A single turn carries every row of the set below to another of its rows. Some are shown first; where does it send the rows asked next?
q_322: [ -0.1  23.1  15.5  25.9 -28.2  27.3  18.8  -4.4   2.0  -2.1 -25.0 -17.2
 -22.2   4.7  22.6]
q_639: [  2.1  -0.1 -29.4  35.2  -0.3  -8.9  12.3  -7.7  -4.5 -30.6 -26.8 -39.6
   2.8   7.5  -7.4]
q_497: [-23.0   1.5  -7.3  23.4  10.0 -16.0  54.3 -19.0 -30.3 -16.2 -10.0   2.3
 -15.9  27.8  26.2]
q_751: [-23.6   9.4 -27.6  31.7  19.7 -21.6  20.5  -0.6  -6.2 -14.0 -17.7 -29.4
  24.9  -6.0   0.5]
q_854: [  7.3 -26.5  -4.1 -19.2  11.6  24.2 -13.7  12.1 -11.9  -9.8   4.4  17.6
 -32.7 -21.2  16.4]
q_416: [-23.1 -14.2   0.3  26.2  -3.9 -12.1  -3.0 -19.3 -31.8 -32.1 -12.0 -34.2
 -32.5  17.1   8.8]
q_337: [-40.1  18.7  -9.5  23.9  31.7 -15.8   9.6  -1.2 -19.5  -5.5 -16.3 -20.0
 -19.0  11.5  38.1]
q_780: [-21.4 -14.9   7.1  23.4  10.0 -34.2  24.7 -34.7  11.2  -7.7   5.5  -1.6
   7.9  12.6  42.4]
q_961: [-29.1  -1.1  -7.9 -15.1  38.7 -26.1  39.5  22.8 -11.2  11.5 -26.7 -10.3
 -16.3  -8.3   5.0]
q_208: [-20.8   1.5   4.3  -7.7   2.8  -5.7  35.3  -2.5  10.5  46.3   8.7  -9.2
  29.1  -4.4  11.6]
q_672: [-21.4   5.4  -0.8 -34.9   7.1  17.6  -0.5 -16.1  21.9  -5.7  12.7  21.3
 -33.2 -24.0   3.5]
q_850: [  0.0   7.3 -10.9 -36.6   0.2  19.4   1.0   7.4   4.4  20.8   2.6  -2.7
 -27.4  45.4  10.7]
q_744: [-12.6  31.5  16.8  10.2  15.5  -3.4 -12.7 -38.7  16.3  20.2   5.3  -5.9
   9.1  -5.8  -4.7]
q_114: [  4.1  14.4  16.3   4.0  -5.8   6.6 -12.8 -40.0  -4.1  -3.6  14.4 -12.5
 -48.1 -12.1 -13.0]
q_616: [ -2.9  10.8   0.6 -11.5  11.1  -0.9  23.5 -29.2 -26.0 -29.2  -6.1 -15.7
 -24.2 -26.9 -35.1]
q_101: [ -8.1 -31.9  -5.3 -18.4   1.7   3.7   5.8  -4.6   7.5  47.9  17.6  -2.5
  20.2   0.5  14.7]
q_107: [ -7.6  -7.0  -3.4 -57.4  17.9 -13.7  15.1 -12.7  28.3  -0.7  -4.3  -7.7
   4.5  28.8   4.9]
q_750: [-25.7  15.2  -7.2  34.8  11.6 -12.9  29.5   0.5 -26.8 -27.3   2.1 -26.9
  -4.0 -16.2 -13.5]
q_291: [ -7.7 -19.2  -7.5   4.5  -1.6  -8.5  14.3  -7.1 -47.3  15.7  -0.5  28.8
 -30.3  16.6  16.4]
q_685: [  7.8  10.5  20.5  -6.7 -24.2  24.1  14.6 -23.0  14.1 -31.8  15.7  -9.8
 -16.4 -27.0   7.0]
q_733: [ -4.2 -40.3 -30.4 -38.3   7.3  -8.5  29.8 -16.8   4.3  25.2   2.6 -19.7
  -9.2  21.0 -10.6]
q_798: [ 21.8  -5.9 -11.3 -22.4  10.7 -11.6  27.7  -0.6   6.7 -45.8  -6.4  -8.2
  14.1  25.5 -11.8]
q_832: [-15.5 -36.5  -8.6 -12.4  25.5  -4.1  21.9 -19.3   9.1  25.0   1.3  -6.9
  27.2  15.7  37.3]
q_409: [ 25.3  -2.0 -14.3  -1.8 -10.1  31.8  -4.4  11.8 -18.4 -26.2  -0.8   0.3
 -25.2 -21.1   8.2]
q_908: [ 22.8   4.8 -20.1 -27.2 -24.9  22.2 -15.0   1.8   5.1  -0.6  -0.6  -2.7
 -32.6  -7.1   3.4]
q_411: [  6.8   4.8 -11.3 -18.2  13.7 -10.9  62.3 -17.8   9.3  22.3   1.9 -30.3
   9.2  26.8  18.9]
q_50: [  6.3 -55.0   1.5  -6.0   8.1   3.0   4.4 -24.8  36.2  -1.0   3.6 -13.9
 -15.3  -3.9 -10.5]

q_114 turns into q_107
q_672 turns into q_411
q_733 turns into q_337
Now find these:
q_908 turns into q_832
q_50 turns into q_961
q_409 turns into q_101
q_639 turns into q_854
q_616 turns into q_850
q_291 turns into q_744

